Where one turn sends some rows of the set: a few examples, then the rows asked
Loti: [ -7  -2   9   5 -21   0 -19 -16  17 -12 -16   8   9   2]
Rufo: [  5 -17 -20   2   7 -11  19  16  15 -16 -10   2   9 -12]
Bosev: [ -5 -28  15  -6   5  -2  -3  -3  11  30 -17   5  36   6]
Vipi: [  7  -1   2  10   3  13  13  -8   8 -13   1  23   4  12]
rolo: [  2  13   2 -10   9   8 -27   1  10 -20  -3  -2  22  14]
tuzad: [-14 -21  20  -4   2   5  -3  -1   9  23 -17   2  40   1]
leda: [ -6   5  24  -3  -7  -3  18  14  17 -23 -13  11  32  -1]
sali: [ 16 -14  11   1  14 -17   5  -1  16   9  19 -10  38   0]
Sonug: [  0 -20  17  -9  -4   4   4 -11  19  25 -20  -6  29   2]
Nog: [ -1  -7 -27  -1   9  -2   8  10  19  -3   7  15  47   3]
ren: [  7 -16 -17   8  11   7  15  11   7  -5 -12   6   1 -11]
zodar: [ 13 -11  -7 -11  12 -31 -17   9  19   1  -4 -12  22  23]
rep: [ -5  -3  12  -7   8  -4  12   8  33 -14   1   7  12  31]
milel: [ -1 -15  11 -18  16  -1  -6  13  -9 -15 -20  24  16  15]
pifi: [ 14   0   9   0  -7  10  12  -4  31   4 -16   0  27 -17]
lefur: [  1 -17   4  -9  -1  -2  -1   3  12  34 -14   4  41  -6]
tem: [-13  -7   4   8 -22  -3 -20 -14  20   2  -6   8  18  19]
veb: [  9 -12 -10  -6  -5 -39  -9   7  29  -5   1   1  18  19]
ganal: [ 10 -12  -7 -15   2 -40 -14   8  25  -7  -7  -1  16  14]
kupek: [-10 -15  12 -11  13   0 -10  19 -16 -13 -13  17  18   0]
Kilob: [ 18 -14   3  -5   8 -43  -3   8  19  -3  -2  -3  20   7]
Kog: [  7 -22 -11  11   0  -6  17   6   9  -6   4   2   8 -20]
zab: [ -6   3 -10   3 -16  -6 -26 -15   9  -6  -3   7  12  11]
vuzen: [  0 -17  13 -19   8   0 -18  19 -10  -8 -11  22  32  -1]
boso: [ -3  -7   9  19 -14  -4  -3   5  18 -10  13   4  48   1]
Zil: [ -6  -6  -3   6 -30  -1 -17 -12  16   1 -10  11  12  10]
Safom: [-16   3  -4  -6  26  10  -7   7  29   4 -10   1  35  17]
niker: [-10 -15   7 -14  18   2  -3  23 -11 -14 -18  14  28  -3]
zego: [ 17   2   0 -20  12 -12  -9  17  11   5  -3  27  41  12]
fako: [  7 -21 -19   7   8  -8  16  10   9  -8 -11  -7  11 -16]

Safom turns into Nog
Zil turns into kupek
Now these:
Kilob turns into Sonug
Kog turns into Loti
tem turns into niker
pifi turns into Vipi

Where one turn sends some rows of the set: a few examples, then the rows asked
nub: [ 12   4  -8  -6  17   6  19 -36 -13   2 -18  18  17  17   5]
nilib: [  6  -4 -22  -7  29  -5   6 -22  18  -2  -5   9 -12  22   7]
nop: [ 15   9   0   3  10  -8  -1   3  10  -8 -12   2  11 -18 -18]
Binuv: [  6 -10  24 -20   7  -1 -12  15 -10  -7  11  -2   8  -3  -1]
Dus: [  4   3   6  -4  -9   1  22   4 -26 -15  -4   0 -15   5  -9]
vude: [-13   4 -21  18  14   2  12  -7  -8 -16  -7  18   0  20   0]
boloz: [  4 -20   9  18  21 -10  -2 -14  -4  -1 -24  -6  19   2   2]
nebeb: [ 28  -4  13 -26  19  -2  -4 -26  15  -4  -9  -3   3   1  -2]
gelu: [-24  -9  -2  -5  29  -5  15  -4  -1  20 -11  -5  -8  11   4]
Demik: [ -1   3  -1 -18  20  -8 -12  -1  13   6  10  -6 -22  -2   2]
Das: [-18  -7  10  -8  18   0  -7 -27 -10   7  13  -6   3  -9 -18]
kebaz: [-11   2 -10  -3  20   4   6 -26 -16 -11   1 -21 -17   2  -8]
feb: [  3  -6  -3 -14  29  12  -2   0  11  30 -10   6   8  10  -3]
fuvog: [  9  -9  21 -24  13  -1 -11  18 -14  -5   9  -1   4  -8   1]
supaf: [-13 -18  10  -6  34  -3  -3   8  -3 -21  -1  18  14  16 -10]
Fopo: [ 15  29   7  -3  33   5  -4 -18  -8  14   0   4   8  19  -9]
tiz: [ 12   9   0  -9  20 -13  -1 -28 -15   3  -3   6  -6 -14  25]
gezo: [  5   6 -17 -33  16   2  22   4 -18  -1   6  12   9  17 -11]
Ral: [ 21   3 -20   7  19  12  11   5  -8  -4 -15   4  13  23 -12]
Zek: [-12  -2   1 -13   6  10  -1  11   4 -18  -6   1  24  29  -2]
Taf: [-12  12  32  -3   8   8  -8  -8  -7 -19  -2   4   6  21  -6]
guzo: [ -2 -35   1 -25  20 -15   7 -13 -15 -16 -10  -3   0  10   4]
kosi: [  9 -16  -4  -4  40  -9 -14 -18   4  16  -7   3  12  18  -5]
nabe: [ 19  15 -10  -9  -5   4   8 -24  -9  17  -1  -2 -13   1   6]
bidi: [  9   1  -5  -1  11   4  16 -40  -9   1 -18  15  19  21   0]
rez: [ 29 -11  12 -23  17  -6   3 -26  15  -7  -3  -4   4   2   2]
gevu: [ 16  21   6   8  11  -2   0  -1 -19  13 -16 -14  13  16  -1]
zasa: [ 19 -11 -25 -20  18  -3  10 -12  -6  10  -2  11  12  -8  17]
timi: [ 28   1  -7  -5   9   3  14  11  -3  -6 -10  26  -4  25   5]
lotok: [ -8 -10   1 -17  18   8   5 -19 -23   5  11  15 -10  34  14]
lofoz: [  8   1   6   1   0  -9   8 -17 -24 -30  13  16 -10   6 -10]
pek: [ -9  -2   4   0   6   8   9   4 -37   0   2  19  21  12   4]
Nase: [  4  -6  -9   3  16 -23  -4  18   6   6 -12  13  -2  24   8]
deba: [ 17   6 -17   6   7 -14 -12  -4 -10 -25  -1  -3 -14  17  -6]
tuv: [ -1  18   5 -33  28 -11 -10 -10  -7   1 -12   8   8  -9 -11]
badi: [-21  11  -1   8   5  -3  -4  12 -13  -7   8   2  -9  -4  -6]
tunep: [  2   9   8 -18   1  -2  -6   1  -1 -22 -28   8  -4 -11   1]
lotu: [  8 -17   2  11  -3  14  10 -11  -8  -9   8   9  11  21  22]
Zoso: [ -1  -2  -7  -2  25   0   5 -20 -10   6  20  -2  21  24  21]
Pubiz: [ -1 -35   0 -14  -5  -2  10  -2  -6 -15  -1  16  -1  -3  -1]
tebig: [-11   4   4  -2   6  10   3   4 -39   2  -5  19  20  12  -1]
Mogo: [ 10   6  -1 -34  10  -8   8   1 -31  -1  -3 -11  -6  24   2]
Sape: [ -9 -15  20 -16  14 -20  -4 -19 -14   8   6   0 -18   0  -3]
fomak: [  9 -11  24  15  12   0 -16 -23   3  -1  -7   9  -2  -2   1]

Pubiz turns into gezo
gelu turns into kebaz
Zek turns into Zoso
Now these:
lotu turns into zasa
gevu turns into boloz
Sape turns into Dus
supaf turns into lotok
Das turns into lofoz
nebeb turns into Binuv
badi turns into vude
rez turns into fuvog

Where one turn sends some rows of the set: a few examples, then the rows asked
zozi: [  5  -4 -13  -4  24   0  -5 -17  19 -15  -3  16   6 -12 -13  -2  -9  20
 -12 -12]
divif: [  6   7  -2  11  30 -13 -16 -11   5   8 -10   0  27  -4   8  -2 -16  23
  13 -27]
Beto: [-10   8  11  14  15  23  -3  -6   3 -10  -7   4  12 -14 -11 -13  28   5
  19   4]
Vasog: [  2   3  -9  -7  25 -13   8 -16  29   1 -16  24  -1 -10  -2  14  -5  22
   4  -8]
Kar: [  8   2 -13  -7  22  -4  -7  -5 -27   8 -11  -2  24  -4   6  -4 -14   6
  -4 -22]
subad: [-11   9 -18  -2   7 -11   4   5  10   8  -5  -1 -12  13  10  11 -12  26
  26  20]
Zal: [  9  18  -1  -4  25  -3 -12 -13 -18 -12  -2  15  27  19 -11 -19   7  -4
  23   3]
duf: [ 15  17   5  17  14  10 -16   8  -3 -10 -16  24   9 -18  12 -15  15  14
  -5  -9]
depe: [-18  20 -19   7  10  -3  14   2  13   6   0  -5  -7   4   9  10 -10  28
  24  12]
Vaka: [  6  -2  12 -20   0   5 -13  -6  -1 -13 -16  11  13  26  -4 -11  15  11
  36   9]
lidus: [ 22 -10   1   3  10  12 -13 -13 -16  -9  -4   7 -10  -9 -11 -18  21   9
  -2   5]
goz: [-13  21  -1   0  31   9   0   2  14  -2   0  24   1 -12   3  23  -4  15
  -3   1]
lil: [ -4 -16 -14 -10  18  -4 -12 -15  14  -7  -2  11  -3  -8 -17   4 -10  18
  -8  -4]
kotu: [  0  -7  -8   0  -1  -1 -34  -4 -14  20  -6   6 -23   1   1   1  13  -3
   7   9]
gakov: [-24  20   6  -3   2 -11   2 -11  -3  -1  -8   0 -19 -17  18  -5  -2   4
  28  10]
muge: [ 25  -1  12 -11  24  -3  -3   4  -5  -2  -1  19  18  28   5  -2  11   5
  31   6]
nobip: [  1   1   4  10  -3   1 -27 -11  -9  21  -2  10 -25 -10   4   4  19   3
  11  13]
vapim: [-16  20  -3  10  12  17  13 -29   6 -17 -25   2  11   1   1   6  -1   5
  23  -9]
Ker: [ 11   4 -12  -3   1   7   8 -18   7   0 -23  -1  29  22   9   4  -1  31
  28   2]
Lus: [ 13   2 -16   8  12 -16 -12  11 -13   9  -2  -5  13  27   2   5 -11   6
   0 -18]
rabo: [  7  -6   3 -24   2  -3 -17  -9   6  -8 -13  10   9  31 -13  -8   5  13
  30   5]
Nuge: [ 17  13  -9  19  11   5  -3  -1 -12  16  -1  15 -11   6   7   1   5  20
 -19 -15]
rarip: [ 18   8 -12  13  12 -14 -11   3 -23   2 -12   0  20  22   6   4  -6   5
   4 -24]
Gem: [  1  -3   5  -8  -3  -8 -20 -22  -8  19  -5   6  -2 -15  -9  -2  25   4
  27   5]
Numim: [ 10   8  -1   4   5  -5 -27  -4  -2   3  -8  19  -2  -5   6   9  31  -5
  42  -5]
rumig: [ 17  37  -1  26  -5  -7  -8  -9   5   6   9  17  -5 -11  14   0   6  16
  15 -10]
kifa: [ -9  24 -18  -6  14   4   9   7   2  13  10  -3 -20  -4  18  -1   3   1
  20  12]
tav: [ 10  21  13  21   1   2  -2 -26 -17  -4  -5  12  18   6  15  14 -10  17
  34  -4]
Tiner: [ -3  -3   3 -14  -2  17   5 -19  22 -13 -13 -10  -2 -10  -6  -5   6  20
   9   5]
Ded: [  6  11 -12  18 -16  -7  10   1 -11  14   3   7  -1  18  17  19  13  21
  24   0]

Kar turns into kifa
subad turns into rabo
Now these:
zozi turns into nobip
Beto turns into duf
Tiner turns into lidus
gakov turns into Zal

